In the data rows, the value 50 means zero.
Here are some points, each followed by its number:
50,58,04,00,13,46,75,99,99,62,58,46,50,54,46,83,13,38,50,50,54 0
50,54,50,46,50,46,50,75,83,62,54,54,50,54,71,38,50,46,58,58,46 1
50,46,71,99,99,50,38,21,38,50,54,58,75,08,29,46,58,46,54,75,99 2
50,46,46,38,54,50,58,62,54,50,50,50,46,46,46,46,50,38,50,46,38 3
58,54,46,62,62,54,50,62,50,46,58,50,46,54,46,50,42,29,50,50,46 4
04,00,75,21,00,33,58,99,96,71,33,50,50,54,54,50,29,00,67,50,99 5
46,42,50,50,50,46,54,50,46,54,00,42,54,42,50,46,67,50,54,58,54 6
54,50,67,67,46,42,46,58,58,54,58,54,58,42,46,50,50,62,46,46,54 7
29,71,00,08,33,71,99,99,96,67,79,67,58,50,46,46,58,46,75,75,13 8
54,46,54,54,33,25,33,42,58,75,25,54,58,46,46,46,54,62,38,13,00 9
54,42,67,62,50,46,46,67,75,58,42,46,54,50,50,46,54,42,79,79,67 10
46,50,42,38,42,54,58,50,46,42,58,50,50,50,71,29,71,46,54,54,58 11
58,46,50,67,62,50,50,46,42,50,13,08,13,62,46,50,50,46,29,04,00 12
46,50,50,54,62,50,50,42,50,50,54,46,38,54,38,67,33,38,50,38,29 13
50,54,67,67,50,46,46,67,87,71,42,54,54,46,50,54,50,46,50,62,99 14
38,46,38,50,46,58,58,46,42,50,00,04,21,58,46,54,46,38,54,58,58 15
50,50,46,62,71,54,38,33,42,46,42,38,38,58,58,50,38,46,46,46,46 16
42,04,99,46,38,42,42,58,58,54,13,38,54,46,46,54,54,99,13,46,67 17
62,67,00,00,00,46,46,42,50,42,99,62,58,50,79,38,54,50,46,46,50 18
54,38,99,87,46,50,46,71,96,58,58,54,50,46,46,50,50,62,46,46,54 19
50,54,46,46,50,54,46,50,17,25,83,46,50,62,62,54,42,46,50,42,17 20
46,58,46,50,99,75,54,42,46,50,13,25,25,62,42,54,42,42,54,33,00 21
46,42,67,62,50,46,42,42,50,50,50,46,46,58,46,50,46,46,42,50,62 22
50,50,54,54,50,46,33,00,33,50,42,50,75,08,42,50,50,50,67,83,99 23
42,17,99,71,42,46,38,58,96,75,54,50,58,50,54,38,50,42,58,58,62 24
54,50,46,50,42,46,50,58,50,50,13,46,50,42,46,46,50,50,54,54,46 25
38,25,99,99,58,50,46,54,50,54,00,54,54,50,50,46,46,17,67,58,62 26
46,42,58,50,42,46,50,38,54,67,17,50,54,46,58,46,50,46,54,62,58 27
46,38,96,46,38,46,75,99,62,54,67,54,50,50,50,50,42,29,67,62,58 28
50,46,50,50,38,50,38,54,54,54,58,54,50,46,42,29,96,83,54,54,75 29
50,54,50,96,96,50,50,42,50,46,38,50,50,46,50,54,46,46,54,42,21 30
54,79,00,38,54,50,50,46,29,29,99,54,54,46,83,13,75,42,54,54,58 31
38,42,58,58,54,50,46,42,58,50,50,29,13,71,46,54,46,54,50,58,67 32
58,83,00,29,54,46,58,92,79,42,99,67,46,42,17,92,33,38,54,54,54 33
71,87,33,99,99,58,25,04,42,50,13,17,08,75,38,79,08,04,58,13,00 34
71,50,62,54,50,42,46,67,50,42,67,54,58,50,50,54,50,58,25,38,42 35
46,54,13,00,04,46,92,99,42,29,99,50,46,54,50,54,42,46,50,50,54 36
38,54,42,46,50,54,71,99,96,75,04,50,50,42,42,29,99,54,54,50,08 37
50,50,50,54,46,42,50,54,54,50,58,50,46,54,42,62,46,50,46,42,38 38
38,08,79,04,00,38,54,71,62,46,99,58,46,50,58,46,38,00,79,58,58 39
50,58,50,58,75,50,50,42,42,50,54,42,46,54,46,54,50,50,50,46,46 40
50,50,54,54,13,42,46,42,46,54,67,62,71,33,42,54,54,54,46,62,96 41
54,54,58,46,46,46,46,38,38,58,00,13,33,50,46,54,50,71,08,21,54 42
46,50,46,46,58,50,46,42,29,38,62,54,50,50,46,50,42,38,50,38,00 43
54,54,54,58,38,46,50,58,54,46,58,54,58,50,50,50,46,42,50,38,00 44
04,38,50,46,67,83,67,42,46,50,08,17,33,46,46,58,42,38,62,58,62 45
50,46,58,42,00,29,29,46,46,54,54,54,71,29,46,54,46,54,50,62,99 46
54,62,46,50,54,50,50,46,38,46,50,58,38,87,58,54,46,75,04,17,17 47
62,54,99,99,13,25,46,99,92,62,96,87,92,38,38,50,58,71,33,38,50 48
33,42,50,38,50,54,75,75,58,46,92,62,50,50,54,58,17,00,62,46,58 49
58,54,46,54,50,67,62,04,25,75,00,58,96,17,46,38,67,67,58,67,99 50
46,58,46,50,33,46,54,50,42,42,54,46,38,54,46,54,42,46,54,50,33 51
71,50,46,71,79,58,62,54,46,42,58,42,21,62,33,83,38,75,17,25,46 52
54,50,67,75,58,50,46,46,42,46,50,54,62,46,50,50,54,58,46,46,62 53
54,50,62,62,71,46,42,38,46,50,25,46,54,42,50,58,46,50,54,50,54 54
71,62,54,54,50,46,29,38,50,50,46,50,62,46,46,50,46,46,54,50,50 55
New points follow, each followed by the numbers of its two nearest points above, nearest first.
04,00,92,29,00,46,50,50,50,42,62,54,46,54,79,25,58,25,79,92,99 39 5
58,58,54,50,54,50,46,46,42,46,54,29,04,96,67,58,42,46,50,42,58 32 16
17,00,46,42,54,50,33,13,21,46,54,67,96,13,42,38,62,54,54,62,96 23 41
58,54,46,62,67,54,54,46,42,46,62,42,38,46,46,46,50,50,42,42,46 40 4
29,38,54,50,46,50,67,99,99,71,38,54,54,54,83,21,62,42,54,58,62 1 10
29,08,99,67,46,46,42,54,79,62,54,58,58,46,75,21,75,54,54,54,67 24 19
38,42,54,50,38,50,58,92,92,71,25,58,54,62,99,17,54,42,50,54,54 1 10
46,46,67,58,50,42,38,38,50,54,38,21,00,79,46,54,42,42,50,50,67 32 22
38,17,79,54,38,46,46,67,71,79,00,38,46,46,42,54,54,87,29,46,62 17 27
50,46,38,00,00,42,87,99,54,50,50,46,42,54,50,54,38,38,54,46,38 36 0
42,33,83,71,42,46,46,54,46,54,62,58,58,46,33,54,79,99,33,75,99 29 41
50,54,54,62,62,46,38,33,42,54,17,46,50,46,42,54,50,50,50,42,29 54 16
50,46,58,54,38,33,46,50,50,50,79,50,58,50,46,54,54,50,62,79,99 41 46
38,33,75,50,08,25,17,42,54,46,58,54,50,54,50,42,50,42,58,50,50 22 7
46,46,33,04,00,38,50,54,42,50,96,79,83,42,50,46,50,46,50,54,54 18 41
75,54,99,99,21,25,46,67,58,58,75,71,83,25,33,42,79,99,00,25,62 48 7
46,33,62,54,46,46,46,67,92,67,29,58,58,42,46,38,83,87,50,54,58 29 7
54,54,50,58,92,79,71,42,38,50,38,38,38,54,50,54,42,42,46,17,00 21 30
50,54,46,46,58,54,50,46,54,62,00,46,54,46,50,21,92,67,54,54,58 6 25
00,38,50,54,54,50,29,00,04,33,71,54,79,08,38,08,99,67,75,96,99 23 2
54,46,25,04,17,50,50,42,75,87,00,42,58,42,25,67,42,92,00,42,71 42 25
92,71,33,79,99,87,96,67,33,29,96,25,00,79,25,92,33,87,00,13,38 52 47
54,58,50,99,99,54,42,42,42,58,00,29,46,46,38,50,50,46,50,42,21 30 21
25,29,58,42,25,46,58,99,99,87,00,58,71,29,50,42,58,58,54,79,99 14 10
58,50,50,71,50,38,33,75,92,62,50,50,50,54,54,50,54,50,58,71,99 14 10
50,46,62,71,62,50,38,38,50,54,21,46,54,50,46,58,50,46,42,50,58 54 22
25,46,25,00,00,33,67,99,92,58,58,54,62,38,62,08,71,04,92,58,00 8 1
50,50,58,54,50,54,58,58,46,42,67,50,42,54,46,58,42,50,46,38,46 38 51
54,62,46,54,67,50,46,42,50,50,50,50,50,50,54,46,71,87,25,25,13 47 40
38,58,00,17,42,58,75,99,87,62,67,71,92,33,62,08,99,58,87,71,33 8 37
79,67,50,50,54,38,25,38,50,50,50,54,79,04,13,62,50,46,54,50,54 55 7
75,87,00,38,99,83,54,33,46,58,50,50,50,50,54,29,96,99,00,00,00 47 52
50,50,58,58,58,50,42,38,50,54,25,46,54,50,46,58,29,46,46,38,58 54 22
17,25,42,00,29,79,75,17,21,46,46,50,58,21,04,79,33,38,50,54,67 45 3
17,50,46,46,46,42,46,58,46,46,58,54,50,54,54,46,75,87,54,58,62 29 11
58,67,29,54,50,50,46,42,25,25,99,58,46,50,71,13,71,46,54,54,54 31 11
54,58,42,46,54,54,54,58,58,54,50,54,50,46,50,42,54,50,58,54,42 3 4
79,71,54,54,54,42,29,08,42,50,50,50,50,38,04,83,29,42,54,54,54 55 13
54,71,00,33,67,58,58,54,46,38,99,62,38,99,99,46,33,13,58,42,00 20 43
79,75,17,50,99,62,50,42,50,54,46,54,54,50,50,33,83,99,00,00,00 47 52
62,62,38,67,99,79,99,92,38,25,96,33,17,58,46,62,46,58,46,42,50 52 4
67,71,13,21,29,46,54,46,38,25,83,50,42,75,67,46,46,50,54,50,62 18 11
38,42,58,50,38,46,29,21,67,92,00,67,96,29,67,25,62,46,58,58,67 27 50
58,46,50,99,99,54,50,42,46,50,25,33,38,50,46,58,42,42,50,50,54 30 54
50,50,42,38,50,54,54,62,58,50,54,50,58,50,54,50,46,50,54,58,54 3 38
50,50,46,54,54,54,58,67,67,62,00,50,50,42,46,25,79,46,62,50,00 37 25
46,46,79,33,00,46,79,99,83,62,71,62,67,46,50,50,62,54,46,58,71 28 1
54,58,38,33,38,54,50,46,46,54,54,54,58,46,92,29,54,42,54,50,42 11 3
46,46,62,50,46,46,50,46,46,54,00,25,38,50,38,62,46,62,17,29,50 42 25
58,58,99,99,99,50,25,00,25,46,33,54,71,04,25,58,50,50,50,83,96 2 23
46,50,54,62,67,46,46,42,42,50,21,42,50,42,46,50,50,50,42,42,54 54 16
58,54,38,33,71,50,21,00,42,50,62,92,67,46,54,54,17,33,46,50,54 55 16
50,54,54,54,13,29,42,42,46,42,99,71,50,50,54,54,54,46,54,71,99 41 46
62,50,54,50,58,50,46,38,42,54,00,04,17,58,46,50,42,46,50,50,96 15 32
13,38,54,46,42,54,75,99,92,62,50,50,54,46,58,42,50,50,58,58,67 1 28
50,38,99,99,99,54,42,42,50,50,38,29,50,42,42,50,79,99,38,58,71 53 54
92,79,58,50,46,33,04,33,50,54,46,58,79,17,29,54,46,50,50,50,54 55 7
62,92,29,50,50,46,42,00,38,50,50,58,67,42,46,50,50,46,54,54,54 55 40
54,58,46,50,99,71,50,46,46,50,46,42,33,54,50,54,46,46,54,33,00 21 13
87,75,50,54,50,46,46,33,29,38,50,46,50,54,46,71,38,42,54,54,54 55 40
33,50,42,42,46,58,99,83,50,46,62,54,46,58,58,42,46,46,54,54,33 3 51
62,54,42,33,21,50,62,92,67,46,75,71,75,46,62,42,42,46,46,54,67 1 35
46,33,75,42,50,42,29,46,92,75,29,50,54,46,46,50,46,67,17,38,99 14 17
50,50,54,58,33,25,21,50,46,58,38,54,50,46,38,54,62,71,25,13,00 9 44
58,33,99,83,58,38,21,17,54,79,00,33,71,17,42,50,62,87,29,62,99 17 54
46,50,46,38,50,54,50,58,46,46,50,54,54,29,38,33,87,71,50,54,50 29 11
29,50,42,42,42,50,67,96,79,54,33,50,46,46,46,38,96,75,54,58,42 37 1
54,62,08,00,00,46,50,50,46,46,67,50,58,46,99,29,46,38,50,50,50 18 11
50,42,13,00,00,42,54,46,42,50,99,87,83,33,50,54,46,38,71,67,54 18 36
50,50,42,17,21,50,46,46,42,46,99,79,71,38,50,54,50,46,58,96,99 41 46
33,29,71,50,50,50,50,50,50,50,58,50,54,54,83,04,79,58,50,58,67 11 29
25,54,38,38,54,46,54,75,50,33,99,62,29,92,87,50,50,50,50,46,17 20 51
62,58,33,50,54,50,50,29,13,46,46,42,13,83,67,54,46,42,54,50,54 16 40
38,17,99,99,75,42,25,25,54,79,00,25,58,21,00,62,67,75,50,58,99 2 26
46,50,58,58,46,46,46,38,46,54,42,54,42,54,42,75,17,25,38,29,38 13 38
21,58,33,67,38,50,38,75,79,38,50,92,62,83,38,71,79,21,67,42,92 14 10
54,46,67,58,58,46,42,38,50,50,50,21,04,71,50,50,42,46,46,42,58 32 16
92,79,54,54,50,46,13,00,38,50,46,46,50,38,17,92,25,50,50,50,50 55 54
33,33,50,71,99,33,67,75,29,46,38,21,46,42,83,75,29,25,21,54,08 30 13
62,87,17,99,99,67,29,00,17,46,00,00,00,83,38,75,25,25,58,33,00 34 21
50,46,25,00,04,46,42,46,46,50,96,79,79,42,50,50,50,38,83,71,67 18 41
29,54,46,58,50,46,54,38,50,38,99,62,42,99,99,29,38,21,67,58,00 20 43
50,50,50,46,00,21,29,46,46,50,50,50,71,38,46,50,46,62,42,58,99 46 41
46,46,50,54,46,54,54,67,54,42,99,58,50,54,54,54,33,04,92,83,96 49 10
50,54,50,46,38,50,50,50,33,38,62,50,29,99,71,58,38,71,17,17,21 47 20
54,33,54,54,17,33,62,99,99,62,33,50,54,46,50,38,58,54,50,50,62 1 10
38,38,67,54,42,46,50,46,50,50,54,54,58,54,50,54,46,38,50,46,54 22 38
54,50,54,54,67,75,83,08,21,58,00,54,79,29,58,17,87,99,33,54,83 50 6
62,75,08,04,00,13,46,21,33,50,99,83,62,62,58,42,21,17,50,99,99 18 41
62,67,08,29,92,87,75,29,38,50,46,46,50,42,58,21,99,99,00,21,17 47 40
75,58,54,58,50,38,13,00,42,54,50,50,50,46,38,67,42,46,54,46,54 55 54
62,75,04,46,25,42,58,99,96,42,99,71,46,71,50,71,29,29,50,58,54 33 0
33,58,08,17,38,62,99,99,75,46,67,50,46,50,50,71,25,42,50,50,38 0 36
00,25,21,00,25,83,79,04,13,46,00,33,58,38,33,54,46,38,62,67,67 45 15
62,75,08,04,21,46,33,33,46,54,99,87,58,50,50,54,29,42,50,54,50 18 51
50,46,54,54,50,46,58,58,42,42,58,50,58,25,46,50,46,50,62,79,99 41 10
42,38,67,46,46,46,38,29,58,87,00,62,75,42,50,46,50,42,58,58,62 27 6
50,46,71,71,67,50,46,38,46,50,00,00,33,50,50,54,54,67,13,21,62 42 12
50,54,50,54,67,58,58,46,42,42,38,17,13,75,58,54,42,42,38,38,29 16 13
